One turning vector, and how many ticks it has turned
The counts run from 0 to 792.
[ 84 111 157 169 127 144 162 147 136  99 159 149 135 148  96 112 127 139
 104 132 124 160 155 179 112 174 112 123 134 165 128 105 114 115 162 104
 138 108 152 179 133 151  80] : 398
[130 139 126 102 135 154 151 156 161 173 117 155 137 164 103  98 131  85
 126 104 102 160 130 188 128 176 140 135 109 177  85 131 122 115 170 129
 134 108 149 157  99 140  91] : 241
[ 91 134 159 138 155 142 130 141 118  85 126 143 135 130  93 127 161 122
 133 112 122 139 122 175 116 184 122 168 125 144 111 122  95 101 168 122
 108 100 127 204 115 157 106] : 231
[ 93 125 147 119 114 134 149 130 140 149 128 161 165 141  82  75 109  92
 148  96 133 147 130 172  95 187 110 123 125 181 111 119 113 127  98 123
 127  93 108 179 115 157  80] : 247
[111 103 128 127 151 151 145 151 154 130 111 165 148 143 123  76 115 117
 178 108 115 138 106 160  93 163  99 138  92 143  89 138  84  99 155 170
 128 104 125 162 139 149  95] : 729
[ 86 135 138 123 131 148 139 186 126 141 149 155 125 167  71  84 125  99
 113 133  93 138 132 171 124 190  93 102 108 145 114 135  96 134 152 128
 121 124 144 155 124 147 104] : 497
[ 94  89 127 138 143 159 165 147 145  93 103 149 135 146 124 101 135 111
 158 142 108 131 127 173 104 186 106 157 107 151  97 134  88  86 182 151
 134 109 141 167  97 133 124] : 607
[135 141 170 138 158 154 120 134 149 126  97 146 160 145 111 111 137 100
 146  93 110 116 134 171  90 165 125 135 116 148  93 112 103  92 176 145
 107  82 117 184 122 156  91] : 11
[ 92 100 137 107 134 138 121 164 143 111 126 191 147 135  90  66 110 120
 145 128 108 152 113 181 125 174  96 108 107 165  94 120 128 132 137 149
 138 113 149 180 138 143 101] : 469
[104 117 156 132 117 173 181 135 164 146 147 151 138 164 119  96 104  91
 110 104 144 126 126 175 129 192 116 110 109 162 131 116  92 102 131  99
 143  87 125 163 123 145 103] : 617
[109 123 163 124 150 139 144 143 162 108  99 138 149 144  99 100 109 107
 127 142 110 129 142 159  66 164 105 156 129 181  82 131 120 115 165 154
 139 103 134 180  81 136 100] : 132
[ 93 127 123 159 132 148 179 139 146 140 143 176 118 151 109  70 118 100
 131 120 130 159 116 145 100 172 118 133  98 170 109 122  93 125 115 152
 151 119 124 181 134 129  87] : 536
[ 99 120 124  94 153 144 130 164 150 102 128 176 122 156  93  81 131 111
 145 116 116 119 106 195 123 181 112 143 102 157  80 141 113 119 140 148
 127 111 148 185 121 142 124] : 416
[ 83 119 153 123 102 141 171 135 116 137 129 151 136 141  95  91 146  82
 120 129 114 160 133 180 125 182 115 128 126 174 129 107 112 122 122 108
 136 101 116 186  87 133 102] : 369
[ 83 132 153 117 140 167 138 169 160 105 125 159 147 155  89  88 104 115
 114 132 113  98 125 144 109 209  91  94  93 160 107 128 104 118 139 134
 141 118 135 170 137 137 113] : 442
[106 114 141 136 140 144 142 161 155 113 111 166 149 184  99 102 116 103
 124 117  87 126 126 191 140 179 117  98  99 157  95  79 118 121 156 124
 117 123 142 168 137 141  95] : 19
[104 122 166 150 118 160 123 133 138 134 111 189 139 104 110  72 145 103
 132 118 127 139 155 192 136 173 125 117 123 135 131 127 124 105 179 135
 125  78 138 191 112 138 104] : 652
[130 141 150 120 118 149 157 149 146 140 144 156 130 141 110 112 160 111
 108 110 107 140 154 217 113 166 146 156 133 166 115 111 133 108 154 109
 135 104 166 183 121 149  85] : 585
[ 81 113 124 144 148 154 158 151 138  99 130 178  92 151 122  89 145  98
 137 135 100 133 118 178 115 164 124 149  94 152 108 132  90  98 176 148
 141 116 157 178 108 120 121] : 102
[112 107 139 119 122 136 176 146 150 143 113 138 149 157 135  95 114 110
 140 113 105 138 123 170  59 155 106 144  97 171 106 103  90 106 113 160
 144 105 135 174 132 137  86] : 508
[115 128 123 123 143 144 152 154 154 156 114 154 156 177  93 106 114  92
 134 114 107 170 128 184 125 185 135 141 121 175  77 126 121 130 168 131
 129 115 146 156  94 144  98] : 240
[123 152 168 168 131 168 136 148 130 130  96 178 129 132  94  71 132  78
 111 114 114 136 148 177 141 171 139 113 118 139 119 116 123 130 156 139
 125 100 109 189 116 146 101] : 147
[104 112 138 111 135 134 154 156 139  93 111 142 151 187  92 105 129 103
 136 107  91 112 111 184  99 172 102 132 105 159  98  93 100 118 117 141
 118 119 127 189 139 152 112] : 72
[ 73 135 160 133 126 144 163 133 120 125 118 152 132 136 107  91 139  88
 111 139 102 149 129 145  97 185 101 124 100 173 142 101  97 113 121 136
 141  94 117 194 109 124 103] : 315
[134 107 141 124 111 141 167 143 152 164 105 155 154 102 117  86 134 116
 150 100 129 164 146 169  91 179 127 165 114 170 118 123 115 111 137 149
 149  95 118 190 112 141  84] : 722
[127 136 152 161 158 165 142 172 167 112 125 159 125 166 114  96 107 122
 128 104 119  97 122 154  92 168 116 129  88 134 100 121  80 102 160 156
 122 109 121 173 162 156  91] : 702
[108 131 160 129 101 155 128 141 121 124 112 169 139 115  93  91 153 111
 127 106 127 126 159 198 129 188 143 121 121 151 137 105 137 110 154 120
 120 100 137 199 127 139 110] : 149
[ 93 141 184 123 134 139 141 152 132 148 151 137 144 126  86 112 141 110
 103 131 111 165 154 181 101 170  97 136 139 167 122 139 125 117 156 106
 131  91 147 178  93 147  77] : 558
[130 143 159 127 158 166 165 157 174 117 124 144 135 148  97 125 123 125
  90 124 125 139 128 161 116 190 150 175 120 170  85 135 113 113 163 121
 145  93 124 183 103 144  97] : 106
[128 149 179 133 145 149 151 155 152 128 150 149 121 156  90 102 119 102
  99  85 138 115 128 184 107 161 125 134 117 155 113 112 102 116 108 115
 126  95 113 191 146 170  77] : 328
[ 98 108 139 135 120 158 131 135 167 140 142 183 142 139 113  64 101 126
 147 116 131 137 148 190 105 158 113  96 109 155 107 129 139 117 151 136
 138  93 168 158 139 149  90] : 88
[ 85 146 134 148 151 149 130 162 119 111 113 146 113 157  93 101 152 103
 135 135  86 114 142 162  83 186 109 141 100 145 102 127 104 111 187 156
 111 120 155 184 114 130 108] : 445
[132 138 173 131 143 142 144 184 162 155 131 165 137 133 102  86 117 124
  90 130 100 165 147 166 110 157 114 132 125 165  91 132 136 136 162 147
 153 110 152 172 120 142  72] : 214
[105 108 171 106 104 143 169 170 152 132 128 164 137  99 117  77 141 126
 106 134 107 152 137 174 120 172 108 130 108 165 134 113 122 111 121 125
 172  98 137 189 131 137  91] : 342
[128 123 173 109 124 140 152 165 128 113 120 133 148 145  89 115 162 127
 115 105 113 109 156 208 102 177 119 146 133 136 118 106 118 101 148 112
 115 100 144 190 134 163 102] : 204
[128 157 156 114 107 167 143 164 137 181 107 170 130 131  98  72 137  83
 131  98 108 116 148 170 132 193 127 110  95 140 127 138 111 113 150 137
 121  92 122 168 121 138 112] : 624
[ 82 105 172 113 125 152 176 152 134 118 134 150 121 151 131 117 144 104
 114 134 106 125 120 179 131 182 101 133  97 146 141 118  78  85 149  97
 141  86 138 165 116 138 116] : 739
